Z: 4 groups of rows, each row roughly a mix of its group's hidden directions; some rows fit no group:
Z (142 x 10):
[[  3  35  -6 -11   0 -38 -33 -23  41  26]
 [ -4  -6 -16 -61 -29  31 -28  -8   3  13]
 [-21 -34   6  11 -29  49 -17 -11  36  -9]
 [  5 -26  -6 -63 -16  20 -27  -7 -13 -21]
 [  7  12  12  50  21 -16  19  -3 -48  24]
 [ -4  41  -6 -12 -16  24 -15  -6  -9  61]
 [-22 -23   5  40   6  -3  21   9  34 -50]
 [-26  -3  50  17   7  -2  -8 -29 -47  11]
 [-10   8 -23 -47 -21  32 -26  -8  29 -30]
 [  9  12  -7  64   7   5  18  17  -1  41]
 [ -5  23 -13 -34  45 -48 -19  -2  12   0]
 [  5 -23 -24  -2 -16   2 -12  34  42 -48]
 [ 12 -17 -21  29 -25  40  13  12  49 -11]
 [-13 -16  59  11 -21 -14 -32  -7 -32   0]
 [ 26  -6   1  63 -20  25  23   1  20  13]
 [ 21  23  -7   8 -15  44  16 -24  23  47]
 [ -8 -13 -12  12 -18  30  12  20  66 -12]
 [-15  -1  31 -23  -2 -11 -29 -43 -38  29]
 [-44   7  20 -12  40 -11   8 -27 -23 -35]
 [ 20  29 -12  60  24   9  12  26  18   2]
 [-24 -10 -27 -53 -16  12 -22  14  31 -24]
 [-16  -4 -22 -53 -15   4 -11  16  44 -26]
 [  2  -9 -12 -47  20  -6  28 -14 -19 -51]
 [ 48  33   8  23  -5 -19  41  13  22   7]
 [  3 -32 -46 -18 -14   7 -15   8  46 -26]
 [-24  17  24  -7 -28  -7  27   0  25  56]
 [-44  -5   4 -24  27 -30 -13   2   7 -48]
 [ 45  -8 -40 -28 -11  20  -9  16  25 -28]
 [ 20  11 -21  15 -23  60  27   4  23  15]
 [  4  14  19 -20  18 -20 -20 -20 -59  29]
 [ 32 -15   0 -45   7 -47 -10  -6 -33  -1]
 [-16 -10 -19 -33  13  19 -17   2  -6 -64]
 [  1  -2 -24  42  -1  26  45  14   5 -40]
 [ 24 -25 -21  15 -10  13   7  42 -24 -48]
 [-11   1  49  38  -4 -10  -6 -20 -20  43]
 [  1 -11  27   6  32 -46  -1 -16 -50   3]
 [  0  12 -33 -50   9  35  -8  27   2 -31]
 [ -8  15   9 -35  11  26  24  10  16 -59]
 [ 30  21 -37  20  29 -27  37  26 -10  -5]
 [ 23 -21 -19  30 -30  23  15  40  25 -25]
 [-28   7  21 -19  27 -28 -26 -33 -36 -25]
 [-52  34  31 -11  -8  10  25 -26   1 -18]
 [  8   7  10  18 -64  29  12   5  34   3]
 [ 17 -16  -9  39   8  17  27  18  11 -56]
 [-13  -7  -4 -63 -18   0 -18  -6  28 -34]
 [ 29  19  -4  -5  49 -26 -15 -38  27  -8]
 [ -5  40  19  23   6  24  10 -42 -20  38]
 [ -5  65  -1  -9  25 -15 -20 -25  -4 -24]
 [ 15 -42  32  29 -30 -35 -28   2   3  -6]
 [ -1  30  11  66   8  12  17  29  10   3]
 [-42   5  -6 -32  -4  33  16 -38  20 -26]
 [  1  11  29  38  14 -14   9 -17 -56  22]
 [ 19 -25 -52 -14  -6  -5  -3  11  35 -39]
 [ 17   3 -38  37  22  -1  44  18  -5 -30]
 [  1  13  26   5 -17 -18 -27 -10 -34  58]
 [  8 -12  16  25   5  13  38  30 -50 -26]
 [ -4 -19 -23 -44 -39  21  -6   4  39  20]
 [-12   7  32  -9  18 -38 -15 -31 -37  34]
 [ 44  25   0  32  29 -21  21 -10   7  37]
 [  1 -10  15  -8 -36 -21 -35 -10  38  43]
 [ -7  18  20 -22  11 -24 -17 -29 -34  51]
 [ -6   6  40  42   8  -6  -5  -1  -3  57]
 [-11  59  10  -3  24 -15  31 -31   1 -21]
 [  9 -34 -17 -29  14 -44  -7 -13  17 -43]
 [ 19 -24  10  21  27 -27  16 -43 -24 -33]
 [-22 -20  -4 -13 -25 -22 -35  27  51  -4]
 [-34  11  16 -35  32 -15 -14 -32 -39  -7]
 [ 22  14  22  14  20 -26  -8 -18 -53  34]
 [  6  26  22  56 -12  13  26   7 -35  15]
 [ 32  13  13  34  -5   2  24  -8 -20  57]
 [ 10  -8 -21  27 -12  44  36  32   2 -33]
 [ -3   7  -4 -17  -8 -25 -48 -14  42  39]
 [ -3  19   7 -28  34 -43  31   0  -8 -39]
 [  0 -25  -9  25 -13   8  29  23  52 -35]
 [ 23  -2 -28   6 -26  43  11  29  44 -10]
 [ 16  33  18  30   5  15   8  11 -40  47]
 [-29  -2   9  39  11  28   5  44  36 -14]
 [-34  21  18 -45   4 -27 -20 -27  32   4]
 [-10  24  30  29  16  -9   4  -7 -46  42]
 [ 30   6 -15  25 -24  31  28  35  27  27]
 [-18  -4 -12 -35   0 -23 -37   2  53 -20]
 [ 14  14  11 -18  29 -38  -1 -22 -57  -5]
 [ 41   4 -25  19  -9  20  29  -9 -30 -41]
 [-28  13  23 -25  34 -39 -16 -30 -28  11]
 [  9 -25 -49   6 -21  33   0  12  38 -23]
 [ 29 -30 -12  15 -16  13  29  17 -52 -20]
 [-23  -5  44  -5 -20   5 -23 -12 -24  51]
 [ 40  -9 -15  29  -1  20  30   0 -52  -3]
 [-33   5 -15  -6  -3  53  26   1  20 -38]
 [ 17 -26 -15 -52  11 -20 -32 -18 -25 -20]
 [  2   3   0  55 -14  -2 -18  43  33  17]
 [  9  18 -11  34  -2  27  -6   9 -22  62]
 [  4 -13 -31 -35  21 -12  13   8  22 -56]
 [ 36 -18 -33 -51  -7  13 -32  -2 -14   0]
 [ -5 -10 -24 -43 -19  21 -17  -4  38 -42]
 [-27  12 -17  12 -22  52  26 -38  10 -12]
 [ 43   8 -38  18  14  29  27  27   0 -25]
 [-24  -7  18  36   3 -34  38   4  40 -16]
 [ 32  -8 -35  37  10   0  12  21  36 -34]
 [ 14  10  12  64 -10   8  25  12   9  35]
 [  6   2 -24  -5  43 -25   6  25  -2 -55]
 [  9  -8 -19   2 -33  47  13  28  44  -8]
 [-12 -33  -2  21 -16  23  30  17  11 -55]
 [ -1  -8   5 -50  12 -18 -34 -27 -43   0]
 [ -5   3  31  42  13 -22  -3 -12 -30  48]
 [ -8  -9 -21  45  -8   8  21  18  55 -13]
 [  0 -16  11 -13  20 -27 -21  -1 -61 -31]
 [-21   2  28  25  19 -17  -6 -15 -50  38]
 [ -7  21  17 -17  38 -38  -7 -24 -38  27]
 [-13   9  35  -6  -1   2 -29 -24 -13  61]
 [ -9  -4  -2 -30  38 -50 -18 -16 -36   3]
 [ 38  21   2  21  36  -8  23 -13 -42  25]
 [-30 -29  -8 -50  -4   7 -36 -14  16 -24]
 [ 36  -6  14 -59 -17   8  -2   7 -33  19]
 [-13  42  24 -28  -1 -24   2 -50 -15  16]
 [  1  -2 -15  -5 -35  51  -2  -6  52   0]
 [-30   5  34   9   0  42  -6 -24 -16  45]
 [ 11  46  15 -19  24 -22 -17 -21 -44  15]
 [-15  30  25   9  27 -22  16 -36   6  47]
 [-23 -16  -4  13 -24  39   2  18  58  -5]
 [-32  21  22 -53  14 -13   1 -41   0  -5]
 [ -9 -25  -4  13 -24  49  12   9  -1 -52]
 [-32 -10  44  51   6  -1   5 -11  -2  30]
 [ 16  26  -8 -56 -11 -25   5  -8  39 -16]
 [ 26  -6 -14  32  32  -7  24  20  -1 -53]
 [-17  -3  18 -17  33 -36  -9 -26 -52  -8]
 [ 25 -18 -18  28 -17  44  21 -13 -42  11]
 [ 53 -10  -7  46 -17   1  -3 -18  -7  33]
 [  6  18 -32  49  -8  33   6  19  32  21]
 [-41  -9  37  20   4 -44  29 -11  11  15]
 [-22  -4  -4  22   3   2  10  48  41 -41]
 [-13  12  10 -56  20 -21 -27  -8 -40  -1]
 [  5   2 -31 -50  21 -11  10 -29  16 -39]
 [ 31  -6   3   8 -39  39 -14 -27  26  32]
 [ 18 -11  -7  -1  -8 -26 -52   8  28  45]
 [ -5 -22 -22 -19   0  -8  19  27  15 -63]
 [ 27  -6 -21  55  -5  32  26  21 -19  -6]
 [ 33  -2  -3   1  37 -31  -9 -24 -51  10]
 [-31 -17   0 -47 -14   1 -35 -24  33  16]
 [ -4  16  22  24 -19  14  24 -17   2  64]
 [ -8  12  -8 -24 -37  23 -20  30  44  28]
 [  7  -6 -23 -14 -38  57 -10  13  28 -17]]

the two rows of each list that fit no group, in list order (the others fit one group, some only roughly):
    k_451: [-31  -9 -21 -10  -2 -12   0  40  40 -42]
    k_68: [  2   7 -12  32 -23  20  18  37  49  23]
    k_781: [-22  -2 -10 -25  13  -1  23  14  26 -63]
    k_668: [  4  15  16  -2  17 -27   8 -11 -57  43]
    k_977: [ -7  16 -15  17  23  48  48 -10  -5 -27]
    k_463: [  6 -22  -2  27 -13  12  10   5 -11 -71]
    k_366: [ 39  10 -30  14 -16  28  15  16  49  10]
    k_47: [ 36 -13 -34  21 -30  22  -5  15  42  16]
    k_560: [ -7 -10 -23 -10 -21   2   5  21  70 -14]
    k_880: [-13 -21 -32  -1 -10   5 -14  27  59 -25]
    k_933: [ -6 -22 -22 -46  -4 -30 -13  10  32 -38]
    k_155: [ 12 -11 -12  36 -38  50  12   7  31  -5]
    k_185: [-16   6   3 -67  14   1 -16 -26 -23 -19]
 => k_463; k_185
    k_136: [ 15 -21  26  28  17 -24  -1 -16 -56  22]
    k_819: [-37   5  -5 -34  26 -46 -18   8  22 -24]
    k_397: [ -1 -10  19 -16  18  -8 -22 -33 -63 -12]
    k_187: [ 39  -3 -42 -50  -8  -4 -25  -4  20  -2]
    k_733: [ -2 -24 -11  14 -36  17   2   5  65 -10]
    k_544: [  7 -11  19  -2 -23   0 -36 -18 -16  62]
    k_962: [-15 -20 -12 -32  10 -26 -18  25  44 -37]
    k_16: [ -9  19 -21 -58  33  -6 -25 -12 -23 -11]
    k_924: [ 21 -26 -37  31  -2  10 -12  38  11 -40]
    k_922: [ 20   8 -33  -8  21 -20  -7  25  51 -33]
    k_316: [-19   8  30  -9  39 -27  -7 -40 -38  -4]
    k_482: [-14 -32  -8 -46 -18 -14 -43 -28  14  -6]
    k_446: [ 18  20  18  34   4  10  34  -4 -56  11]
 => k_136; k_924
    k_144: [-22  16  47  22   7 -20 -19 -19 -10  46]
    k_358: [-44 -12  19 -45 -11  11 -18 -16   4 -40]
    k_121: [ 40  14   4  25  14 -10   4  13 -40  48]
    k_355: [  2 -14 -12 -40  -6 -41 -40   1  38   6]
    k_388: [-35  -5  20 -58 -14  18 -24  -8  15 -21]
    k_555: [ 16  -9  17 -29  22 -21 -21 -15 -60 -13]
    k_565: [  5   4  13 -26  29 -32 -33 -25 -47   6]
    k_690: [ -6   7  29  54  25 -14  16   6 -40  17]
    k_651: [ -5   6  -5  17 -30  26  23  -2  66  -7]
    k_214: [ 15  14  30  15  -4 -14 -14 -13 -40  55]
 => k_144; k_651
